In the data rows, the value 128 means zero.
Some points, one per row:
[136 116  45 235 146 146 164 119]
[127 124 165 195 154 126 143 129]
[  0 164 128   0 110 105 115 141]
[211 106 211  21  99 137  28  95]
[189 124 173 186 111 148 116 142]
[245  90 195   2 101 149  27  86]
[ 37 132 218  98 118 119 107 131]
[182 124 107 240 139 153 173 120]
[138  97 111 114 101 126 125 149]
[ 86 133 133 171 133 109 139 128]
[165 110  22 231 143 164 181  96]
[125 143 144   0 116  49 111 161]
[  0 173 125   0 107  88 124 144]
[141 129  87 199 143 124 164 133]
[224 108 255 115 163 157  75 143]
[ 62 124 155   2 114 109  92 145]
[149  18 255   0  85  20 123 111]
Then 10 other points, each followed by its number:
[164 119 110 199 151 131 145 128] 0
[ 49 134  83  74 119 125 133 131] 1
[ 59 125  17  78 115 137 141 136] 2
[105 122 160 201 147  98 164 165] 3
[103 123 242 193 144 109 148 127] 4
[255 120 233   0 104 101   0  95] 5
[225 255 130  69  50   0  57 136] 6
[ 31 150 182  71 103 111 108 123] 7
[255 104 255  43 174 175  23 159] 8
[194 150 110   0  13  75 144 164] 9
Which two of these numbered points are nearest to each point below by angle, seen from the average point of the first points? Their numbers follow each, nearest first.
[ 93 123 132 154 137  88 161 211] > 3 0
[ 82 140 131 103 118 125 141 125] > 1 2
[ 66 121  26  85 124 137 152 123] > 2 1
[149  82 100   0  57  87  84 193] > 9 5
[ 91 146 255 156 144 107 138 128] > 4 3
[117 108   0 160 123 158 161 131] > 2 0
[197 101  52 204 148 154 177 105] > 0 3
[190 215 255   0  60 155   0  58] > 5 8
[ 26 150 193  71 114 110 120 132] > 7 1
[177 130  16 101 150 168 170 130] > 2 0
[163 105 123  17  89 175 170 169] > 9 2
[210 214 133 126  84  25  88 132] > 6 9
[105 124 145 137 136 106 137 119] > 3 4
[ 90 141 134 106 124 120 128 123] > 1 7
[210 135 206 133 120 117  65 191] > 8 5
[136 178 118 133 103 117 109 107] > 6 0
[184 104  44 218 147 164 190 106] > 0 3
[140 120 224   0  83 131   8 105] > 5 8
[ 74 136 144 211 136 115 145 117] > 3 4
[255  86 255   0  73 153   0  73] > 5 8
[190 125  86 233 146 152 168 113] > 0 3
[164 138 255  32 152  76 136  94] > 5 8
[ 93 130 234 197 133 115 126 133] > 4 3
[144 103 163  38 190 129  67 129] > 8 5
[153 110 137  34  97 175 139 199] > 9 8
[181 108  45 221 134 159 188 107] > 0 3
[193  93  49 211 144 154 180 102] > 0 3
